In the data rows, 128 means zero.
What is the hidden score of each row? Scores go from 0 to 20, and 10 is about the middle. The score is a weighted sum of the row's numbers plus the product of two more (or one squared), each taken from its middle value.
[140, 119, 147, 101, 134, 113, 101, 115, 126, 146, 122, 151, 109, 150, 102, 108] 6
[159, 157, 164, 98, 131, 95, 131, 153, 104, 115, 125, 169, 108, 138, 103, 111] 7
[109, 189, 126, 163, 176, 128, 160, 164, 136, 80, 105, 134, 96, 108, 88, 115] 15
[108, 106, 82, 133, 130, 137, 102, 132, 167, 150, 154, 125, 120, 142, 159, 180] 11
[139, 149, 167, 113, 71, 125, 136, 130, 108, 130, 112, 122, 146, 100, 129, 74] 10
[97, 98, 119, 101, 136, 114, 122, 160, 152, 158, 151, 81, 109, 133, 136, 156] 14
[187, 187, 158, 104, 67, 166, 119, 74, 92, 112, 78, 160, 165, 137, 100, 52] 9
[119, 110, 89, 125, 132, 128, 97, 103, 151, 149, 108, 133, 110, 108, 126, 144] 8
[151, 115, 104, 126, 98, 133, 88, 83, 142, 133, 109, 164, 125, 128, 125, 88] 7
[183, 105, 158, 88, 136, 99, 124, 170, 117, 162, 122, 119, 106, 169, 151, 104] 11
[111, 176, 178, 94, 138, 121, 160, 218, 53, 120, 136, 104, 146, 125, 154, 133] 7
[119, 125, 149, 103, 152, 117, 143, 159, 115, 141, 129, 99, 111, 124, 108, 134] 10
[74, 100, 82, 118, 196, 131, 143, 132, 151, 161, 101, 110, 103, 90, 150, 203] 13
[128, 82, 115, 141, 119, 123, 100, 117, 152, 133, 167, 115, 139, 174, 156, 148] 13
[117, 127, 152, 123, 164, 120, 173, 166, 113, 135, 144, 89, 115, 121, 112, 146] 11
[151, 118, 124, 154, 106, 131, 99, 114, 147, 103, 181, 149, 129, 161, 126, 112] 10
[92, 132, 110, 67, 112, 152, 99, 107, 107, 134, 81, 109, 120, 88, 110, 129] 11
[94, 128, 87, 143, 154, 118, 140, 152, 165, 132, 143, 102, 135, 123, 166, 190] 16
[135, 133, 111, 107, 154, 125, 137, 150, 130, 147, 128, 122, 119, 138, 137, 140] 11
[155, 134, 183, 113, 138, 111, 152, 169, 88, 126, 118, 114, 117, 141, 108, 114] 8
[157, 112, 175, 69, 150, 132, 151, 194, 79, 172, 73, 117, 121, 101, 96, 113] 5
[111, 96, 140, 161, 119, 131, 145, 161, 119, 100, 164, 109, 134, 140, 130, 145] 12
[103, 131, 131, 152, 154, 140, 145, 127, 117, 110, 141, 119, 139, 128, 133, 123] 8
[103, 106, 84, 155, 147, 152, 97, 94, 194, 139, 121, 131, 107, 129, 123, 159] 11
[145, 96, 111, 149, 122, 120, 126, 118, 116, 88, 158, 153, 137, 148, 124, 121] 11
[122, 162, 153, 109, 76, 161, 144, 88, 84, 75, 122, 152, 176, 83, 92, 101] 13
[103, 121, 125, 120, 142, 117, 119, 136, 125, 122, 121, 119, 101, 136, 131, 127] 10
[111, 112, 127, 136, 139, 142, 154, 121, 129, 93, 153, 127, 143, 105, 125, 145] 14
[61, 107, 118, 122, 196, 151, 156, 144, 154, 159, 127, 87, 110, 108, 118, 195] 11
[62, 158, 130, 136, 213, 161, 193, 153, 150, 149, 103, 115, 142, 107, 105, 166] 17
[170, 182, 209, 76, 82, 157, 126, 135, 74, 109, 60, 163, 194, 140, 115, 90] 10
[120, 103, 96, 94, 141, 105, 119, 128, 155, 167, 151, 104, 111, 129, 132, 161] 13
[74, 122, 153, 191, 192, 125, 221, 141, 128, 101, 167, 104, 161, 96, 187, 189] 13
[168, 141, 117, 128, 63, 139, 91, 66, 122, 98, 118, 176, 140, 136, 119, 90] 10
[105, 99, 124, 133, 138, 119, 138, 140, 136, 142, 134, 96, 117, 122, 117, 151] 11
[110, 121, 161, 119, 165, 135, 157, 214, 90, 118, 143, 103, 112, 117, 132, 124] 8
[148, 129, 167, 111, 130, 112, 110, 164, 111, 150, 115, 87, 114, 163, 115, 118] 7
[157, 109, 126, 118, 120, 127, 103, 128, 148, 134, 146, 154, 116, 157, 140, 130] 11
[101, 133, 159, 78, 158, 133, 144, 144, 82, 147, 96, 113, 133, 100, 114, 127] 6
[145, 130, 102, 154, 68, 136, 102, 71, 139, 94, 141, 161, 155, 120, 135, 112] 11
[96, 118, 98, 117, 149, 123, 150, 161, 137, 147, 130, 73, 107, 110, 147, 189] 14
[131, 113, 102, 120, 137, 105, 107, 146, 144, 139, 124, 113, 117, 137, 139, 164] 11
[109, 154, 94, 161, 87, 154, 92, 90, 148, 97, 107, 152, 160, 113, 116, 115] 8
[95, 120, 155, 157, 164, 107, 166, 180, 117, 109, 143, 84, 120, 116, 136, 152] 10
[160, 151, 161, 97, 120, 141, 129, 186, 105, 158, 103, 125, 125, 168, 116, 71] 7
[149, 148, 105, 93, 76, 156, 73, 74, 151, 135, 89, 162, 131, 131, 101, 88] 9
[163, 115, 140, 133, 103, 118, 117, 135, 133, 131, 150, 157, 129, 156, 132, 87] 9
[170, 101, 84, 112, 110, 146, 94, 93, 149, 150, 132, 132, 130, 164, 112, 92] 11
[135, 101, 92, 142, 121, 136, 80, 113, 162, 145, 139, 125, 128, 172, 136, 133] 9
[125, 83, 99, 114, 153, 119, 139, 140, 156, 157, 137, 94, 95, 124, 125, 185] 14
[134, 128, 137, 156, 154, 114, 187, 139, 95, 106, 192, 87, 145, 122, 143, 170] 13
[172, 124, 144, 148, 89, 128, 137, 94, 98, 114, 177, 116, 162, 149, 146, 75] 14
[86, 130, 65, 140, 223, 118, 172, 152, 148, 157, 144, 122, 143, 111, 190, 224] 19
[106, 116, 96, 162, 83, 154, 98, 76, 152, 98, 159, 135, 146, 132, 160, 129] 13
[95, 113, 87, 129, 153, 125, 123, 140, 147, 132, 117, 117, 124, 114, 110, 163] 12
[102, 112, 138, 158, 141, 129, 139, 125, 155, 134, 147, 113, 129, 127, 152, 153] 10
[85, 112, 98, 102, 158, 114, 110, 161, 154, 163, 90, 101, 81, 112, 107, 156] 12
[87, 162, 157, 108, 146, 133, 159, 145, 95, 108, 101, 111, 134, 86, 103, 116] 8
[58, 123, 93, 120, 190, 132, 147, 146, 169, 168, 99, 114, 104, 95, 126, 201] 17
[167, 162, 162, 92, 121, 114, 124, 144, 104, 145, 108, 130, 128, 134, 112, 101] 7
[130, 147, 101, 159, 109, 130, 83, 81, 149, 112, 138, 151, 131, 142, 114, 101] 6
[156, 88, 92, 109, 106, 127, 84, 105, 163, 166, 142, 151, 83, 169, 111, 124] 11
[115, 131, 112, 151, 104, 145, 105, 82, 149, 100, 113, 147, 136, 106, 120, 107] 9
[64, 165, 148, 165, 195, 120, 184, 109, 124, 113, 85, 106, 119, 64, 146, 151] 11
[116, 110, 93, 119, 146, 136, 124, 137, 161, 149, 107, 131, 105, 135, 105, 182] 13
[164, 156, 178, 151, 72, 144, 176, 139, 103, 107, 147, 136, 166, 137, 163, 89] 14
[140, 167, 112, 58, 118, 141, 98, 125, 163, 180, 41, 148, 95, 110, 112, 118] 12
[139, 109, 108, 134, 112, 124, 105, 105, 148, 133, 141, 140, 102, 144, 132, 116] 10
[139, 181, 132, 85, 101, 132, 98, 98, 105, 128, 72, 150, 145, 130, 119, 116] 7
[133, 123, 132, 145, 119, 128, 116, 124, 134, 117, 153, 146, 143, 157, 152, 106] 9
[139, 100, 98, 120, 127, 107, 117, 151, 143, 158, 166, 91, 102, 147, 146, 162] 13
[160, 188, 185, 81, 105, 134, 161, 142, 42, 134, 96, 119, 173, 125, 125, 101] 8
[140, 120, 125, 110, 125, 131, 114, 152, 107, 165, 104, 96, 97, 125, 99, 85] 5
[164, 165, 155, 179, 84, 132, 143, 135, 94, 79, 192, 132, 159, 162, 150, 66] 10
[159, 123, 125, 163, 116, 134, 109, 105, 140, 126, 158, 145, 142, 183, 131, 100] 7
[141, 165, 137, 149, 85, 135, 108, 100, 116, 60, 161, 159, 131, 136, 101, 92] 10
[161, 120, 82, 138, 117, 132, 67, 100, 166, 137, 124, 142, 111, 154, 115, 133] 7
[171, 140, 151, 88, 95, 124, 114, 115, 112, 157, 116, 150, 127, 143, 125, 83] 9
[170, 89, 101, 116, 86, 136, 78, 96, 153, 150, 110, 182, 116, 148, 142, 98] 9
[174, 137, 130, 125, 81, 116, 82, 92, 131, 127, 130, 157, 132, 167, 138, 85] 9
[132, 149, 172, 112, 122, 143, 169, 170, 77, 107, 87, 122, 116, 80, 66, 96] 7
[92, 124, 62, 195, 119, 164, 121, 80, 175, 104, 134, 157, 160, 125, 162, 162] 13
[181, 87, 97, 158, 85, 101, 75, 94, 168, 132, 167, 137, 128, 167, 120, 109] 10
[118, 121, 106, 136, 108, 124, 113, 116, 149, 122, 154, 96, 117, 137, 130, 131] 13
[111, 115, 154, 132, 148, 107, 165, 175, 117, 108, 165, 89, 133, 124, 153, 162] 14
[86, 79, 75, 116, 169, 137, 111, 134, 179, 170, 114, 117, 107, 125, 137, 207] 13
[101, 111, 128, 134, 174, 115, 153, 161, 135, 153, 154, 70, 120, 142, 140, 169] 11
[158, 117, 151, 134, 89, 129, 105, 112, 130, 131, 122, 155, 122, 147, 114, 70] 7
[95, 135, 141, 126, 171, 107, 155, 168, 120, 126, 115, 100, 105, 107, 116, 131] 10
[121, 181, 154, 141, 78, 184, 110, 80, 97, 55, 146, 141, 172, 131, 110, 71] 14
[161, 106, 162, 122, 128, 94, 122, 152, 128, 134, 145, 124, 100, 166, 141, 100] 11
[128, 123, 83, 140, 110, 156, 101, 105, 154, 117, 152, 146, 133, 174, 115, 112] 11
[130, 114, 112, 153, 106, 129, 119, 97, 138, 113, 158, 111, 141, 123, 135, 117] 11
[179, 176, 195, 144, 130, 61, 176, 174, 91, 77, 179, 128, 111, 115, 110, 143] 10
[95, 143, 130, 164, 70, 161, 102, 41, 143, 64, 67, 168, 162, 91, 92, 87] 9
[109, 128, 103, 140, 148, 115, 150, 136, 161, 155, 145, 75, 136, 108, 159, 159] 14
[102, 139, 146, 157, 143, 127, 158, 147, 86, 78, 159, 98, 142, 106, 134, 126] 9
[141, 157, 153, 145, 115, 127, 138, 137, 89, 78, 150, 135, 133, 117, 94, 98] 7
[157, 134, 138, 119, 118, 113, 115, 119, 131, 131, 126, 164, 113, 138, 109, 108] 7
